In the data rows, zero lies at 4.5, halfway between 4 and 5.
Here are some points, one per row:
[1 3 2 2 3 8 4 5 4 8 3 6 5 5 3 4 6 4 6 7 5 3 1 5 5 4 3 7 1 2 3 4 6 6 2 6 3
 6 6 9 4 4 2 5 4 6 4 3 5 3 3 4 2 5 4 2 3 6 6 5 9 4 3 4]
[8 6 6 4 5 7 5 4 2 3 5 5 3 4 7 3 7 4 4 6 2 5 5 2 6 3 2 4 7 6 4 3 0 3 6 4 5
 5 6 4 6 6 5 5 3 5 6 4 3 3 4 4 7 5 4 3 0 4 3 7 3 4 5 6]
[4 3 2 5 2 5 8 6 6 5 6 5 2 4 5 4 3 6 5 2 5 6 4 4 4 4 3 4 2 9 7 4 2 4 3 7 4
 2 7 5 1 6 7 2 4 4 5 6 2 4 8 5 2 6 6 4 1 4 1 6 6 6 4 4]
[4 5 4 6 4 2 5 5 3 4 5 4 5 6 1 5 5 4 6 4 5 4 4 5 5 6 6 6 4 5 3 7 1 5 4 4 7
 6 4 4 7 6 4 5 7 4 6 5 1 6 5 4 5 6 5 4 4 4 2 5 6 2 2 2]
[7 3 5 5 5 5 5 4 3 3 7 5 4 6 6 2 4 3 4 3 4 5 4 3 4 5 5 3 5 3 8 7 5 4 4 6 3
 4 5 5 5 5 3 3 3 3 4 3 7 8 2 5 6 3 3 4 7 3 4 6 2 3 7 3]
[3 5 2 4 3 2 5 4 5 2 4 2 5 5 7 3 4 5 4 9 7 4 4 6 4 5 5 5 2 5 3 5 6 3 5 3 4
 6 3 3 4 3 3 7 5 4 5 4 6 4 5 4 4 4 5 2 4 3 6 2 4 3 4 5]
[2 5 4 5 2 9 3 5 6 2 3 8 7 2 6 3 5 5 5 9 3 3 3 3 4 4 7 3 3 4 5 6 3 2 6 7 6
 5 2 5 5 4 6 5 6 6 6 5 8 7 7 4 2 5 6 5 7 5 6 4 5 4 4 2]
[7 2 6 4 6 5 5 4 4 4 5 6 4 4 6 4 6 4 3 5 7 4 5 4 4 0 6 3 6 5 5 9 6 4 5 4 4
 0 5 4 4 4 5 4 6 5 1 4 1 1 4 5 6 5 5 4 8 4 6 6 5 5 8 5]
[8 5 4 5 8 3 5 3 2 6 3 6 3 5 2 4 6 5 3 5 5 6 5 5 3 3 3 4 6 5 5 3 0 3 6 5 3
 2 1 4 7 5 4 7 4 6 4 4 4 3 5 6 5 5 4 4 2 4 3 6 5 5 4 3]
[7 3 5 3 4 3 5 2 2 8 4 5 1 3 5 9 5 3 3 2 3 5 3 3 7 3 5 9 6 3 5 7 6 5 4 3 1
 3 5 5 3 3 2 3 2 4 5 2 7 7 9 2 6 5 3 5 8 5 3 5 4 4 4 8]
[4 5 4 4 4 2 3 4 6 3 3 3 6 4 5 4 6 3 4 1 6 3 3 2 4 6 4 4 4 5 2 5 7 4 4 4 6
 6 4 4 3 4 3 3 6 4 5 7 6 5 4 4 3 7 5 5 5 1 7 3 5 5 4 4]
[0 3 4 6 7 4 5 1 2 4 3 5 3 5 1 5 2 4 7 6 3 4 7 3 4 4 5 3 6 3 5 4 3 6 7 7 5
 5 5 4 1 2 7 8 5 4 5 7 4 2 5 5 5 6 4 4 4 5 1 7 2 7 7 3]
[0 6 5 3 7 5 5 4 4 6 7 6 5 6 3 2 0 5 5 1 5 5 5 4 6 5 3 6 7 8 6 3 1 4 2 6 5
 3 3 4 2 3 5 3 4 4 3 6 6 5 5 5 8 4 4 4 5 6 4 6 7 5 4 5]
[4 4 4 4 5 4 5 5 9 2 5 2 4 8 6 7 4 6 7 1 6 4 5 4 4 5 5 6 4 2 4 5 5 4 5 0 5
 4 4 5 6 4 4 4 7 6 6 4 6 5 4 4 1 5 5 3 4 4 7 3 4 4 6 4]
[7 4 6 6 5 4 7 4 6 2 5 5 4 3 5 5 6 3 2 5 2 4 1 7 5 7 5 6 6 3 7 0 7 4 3 8 5
 3 6 3 8 0 4 5 5 7 3 6 3 4 3 5 7 6 5 3 4 5 6 7 1 6 4 5]
[2 4 3 4 4 9 3 6 5 9 4 7 5 5 5 5 3 4 6 7 6 3 3 3 3 5 3 2 2 4 2 6 6 8 4 4 5
 4 8 1 6 5 2 6 5 5 4 4 6 5 4 4 2 4 5 3 3 8 6 3 1 3 2 4]
[6 5 4 3 3 2 3 5 4 4 6 4 7 5 0 6 7 4 6 5 6 4 4 5 1 5 5 5 4 5 4 6 0 5 6 5 5
 6 3 5 5 4 5 2 6 4 5 5 2 6 5 5 5 5 7 3 4 5 3 2 4 5 3 5]
[3 7 9 7 5 4 5 7 5 3 4 2 5 6 4 7 4 7 0 3 5 0 9 6 5 2 6 5 3 4 3 1 3 6 2 7 4
 6 7 7 6 7 5 7 5 0 4 8 6 7 7 8 5 1 6 7 5 7 5 5 5 4 5 7]
[6 4 9 5 6 3 6 7 2 0 5 1 3 3 0 3 5 6 8 5 8 7 5 4 6 7 1 4 3 6 5 8 4 3 4 4 5
 8 4 6 4 4 5 6 6 8 5 3 5 3 6 5 3 1 4 7 7 4 4 2 6 6 1 4]
[5 6 2 6 4 6 2 6 1 3 3 5 7 6 9 6 6 5 5 3 6 3 5 6 5 7 3 5 4 5 4 6 4 6 5 2 3
 6 2 5 7 4 6 4 4 6 4 7 1 6 4 4 2 6 3 6 3 5 0 2 6 5 7 6]
[2 6 6 4 3 3 6 3 4 5 6 8 5 6 4 5 0 5 0 3 3 7 6 6 6 5 4 4 0 1 6 4 3 6 4 6 6
 5 4 5 3 5 6 2 5 5 6 5 3 3 5 4 3 0 5 5 4 5 4 7 5 5 3 5]
[0 6 8 5 8 5 5 7 4 4 5 7 4 6 4 7 2 4 3 6 4 5 4 7 2 5 3 5 9 5 5 4 3 5 6 4 6
 4 4 5 1 6 4 5 0 6 5 2 3 4 4 6 6 7 3 7 2 3 5 4 4 5 5 4]
[8 3 0 8 6 7 2 6 7 9 2 5 6 0 4 5 2 3 5 8 5 5 5 2 4 7 5 9 6 3 2 4 6 5 5 3 4
 5 7 9 4 3 5 4 7 2 3 3 4 6 3 2 7 0 4 5 3 3 7 2 8 3 9 3]
[3 3 3 3 5 1 4 4 5 4 2 4 6 4 6 7 5 3 8 2 6 4 4 6 7 6 7 3 5 6 4 4 7 3 4 4 5
 7 2 6 5 7 5 3 5 5 4 3 7 5 5 5 3 3 4 5 3 6 8 3 3 3 5 7]
[3 6 4 5 2 5 5 6 6 4 3 2 6 6 4 5 3 4 5 1 6 4 3 5 6 4 5 5 3 4 3 6 6 3 4 4 4
 5 4 4 6 4 6 4 4 5 5 5 7 3 4 2 6 5 6 4 4 4 7 1 4 4 5 4]
[6 1 3 3 2 6 3 4 5 4 5 3 2 3 4 3 6 7 6 7 2 3 5 7 6 4 4 1 5 4 5 0 4 6 7 4 5
 2 3 3 5 4 5 4 1 2 1 3 3 3 2 1 7 7 4 9 8 3 5 6 6 3 2 8]
[2 5 3 4 1 1 3 5 7 6 6 1 6 4 4 5 5 4 4 9 4 5 3 3 4 4 5 5 2 5 5 5 7 4 5 1 5
 4 5 4 5 6 5 7 6 5 5 6 7 4 3 6 3 5 3 5 4 4 5 2 4 4 6 4]
[4 6 4 8 4 5 2 4 7 5 3 2 6 4 5 4 5 5 6 1 4 5 5 5 4 5 5 3 4 5 3 6 7 4 2 4 5
 7 5 3 5 4 3 1 7 7 7 3 6 5 3 7 5 7 5 3 5 5 4 5 6 4 4 5]
[7 4 6 4 6 4 5 4 4 5 5 5 5 5 7 2 6 4 4 4 1 6 4 2 3 2 8 3 6 6 5 1 6 7 7 4 5
 3 6 4 5 4 5 4 1 5 4 5 3 2 4 4 5 4 4 4 8 7 6 5 4 5 3 3]
[8 6 4 2 6 7 5 3 7 2 5 8 4 6 4 5 7 4 6 5 3 8 7 3 5 4 8 5 7 4 4 3 8 2 3 4 3
 5 2 2 4 8 5 6 4 2 2 5 3 3 3 7 6 3 5 5 8 4 4 5 3 6 1 3]
[6 4 6 2 3 2 5 4 3 9 5 5 1 3 5 1 7 6 3 3 4 6 5 7 3 5 5 2 8 3 5 6 5 5 3 4 3
 5 7 2 4 4 5 5 4 4 7 3 6 8 3 3 5 4 4 4 5 5 6 7 3 6 7 3]
These points spread out most along one direction. Take the direction at right angles to it along which they spread out most. Go by this last direction. How many in every 100 of the points above lie lower along it than each point below? Round to a whole number. More than half of the points above lie lower than the first one.
[0 3 4 6 7 4 5 1 2 4 3 5 3 5 1 5 2 4 7 6 3 4 7 3 4 4 5 3 6 3 5 4 3 6 7 7 5
 5 5 4 1 2 7 8 5 4 5 7 4 2 5 5 5 6 4 4 4 5 1 7 2 7 7 3] 19
[7 3 5 3 4 3 5 2 2 8 4 5 1 3 5 9 5 3 3 2 3 5 3 3 7 3 5 9 6 3 5 7 6 5 4 3 1
 3 5 5 3 3 2 3 2 4 5 2 7 7 9 2 6 5 3 5 8 5 3 5 4 4 4 8] 90
[1 3 2 2 3 8 4 5 4 8 3 6 5 5 3 4 6 4 6 7 5 3 1 5 5 4 3 7 1 2 3 4 6 6 2 6 3
 6 6 9 4 4 2 5 4 6 4 3 5 3 3 4 2 5 4 2 3 6 6 5 9 4 3 4] 61
[7 4 6 6 5 4 7 4 6 2 5 5 4 3 5 5 6 3 2 5 2 4 1 7 5 7 5 6 6 3 7 0 7 4 3 8 5
 3 6 3 8 0 4 5 5 7 3 6 3 4 3 5 7 6 5 3 4 5 6 7 1 6 4 5] 74
[4 4 4 4 5 4 5 5 9 2 5 2 4 8 6 7 4 6 7 1 6 4 5 4 4 5 5 6 4 2 4 5 5 4 5 0 5
 4 4 5 6 4 4 4 7 6 6 4 6 5 4 4 1 5 5 3 4 4 7 3 4 4 6 4] 42
[2 5 4 5 2 9 3 5 6 2 3 8 7 2 6 3 5 5 5 9 3 3 3 3 4 4 7 3 3 4 5 6 3 2 6 7 6
 5 2 5 5 4 6 5 6 6 6 5 8 7 7 4 2 5 6 5 7 5 6 4 5 4 4 2] 48
[3 5 2 4 3 2 5 4 5 2 4 2 5 5 7 3 4 5 4 9 7 4 4 6 4 5 5 5 2 5 3 5 6 3 5 3 4
 6 3 3 4 3 3 7 5 4 5 4 6 4 5 4 4 4 5 2 4 3 6 2 4 3 4 5] 58
[8 3 0 8 6 7 2 6 7 9 2 5 6 0 4 5 2 3 5 8 5 5 5 2 4 7 5 9 6 3 2 4 6 5 5 3 4
 5 7 9 4 3 5 4 7 2 3 3 4 6 3 2 7 0 4 5 3 3 7 2 8 3 9 3] 97
[4 3 2 5 2 5 8 6 6 5 6 5 2 4 5 4 3 6 5 2 5 6 4 4 4 4 3 4 2 9 7 4 2 4 3 7 4
 2 7 5 1 6 7 2 4 4 5 6 2 4 8 5 2 6 6 4 1 4 1 6 6 6 4 4] 3
[2 6 6 4 3 3 6 3 4 5 6 8 5 6 4 5 0 5 0 3 3 7 6 6 6 5 4 4 0 1 6 4 3 6 4 6 6
 5 4 5 3 5 6 2 5 5 6 5 3 3 5 4 3 0 5 5 4 5 4 7 5 5 3 5] 6
[4 5 4 6 4 2 5 5 3 4 5 4 5 6 1 5 5 4 6 4 5 4 4 5 5 6 6 6 4 5 3 7 1 5 4 4 7
 6 4 4 7 6 4 5 7 4 6 5 1 6 5 4 5 6 5 4 4 4 2 5 6 2 2 2] 16
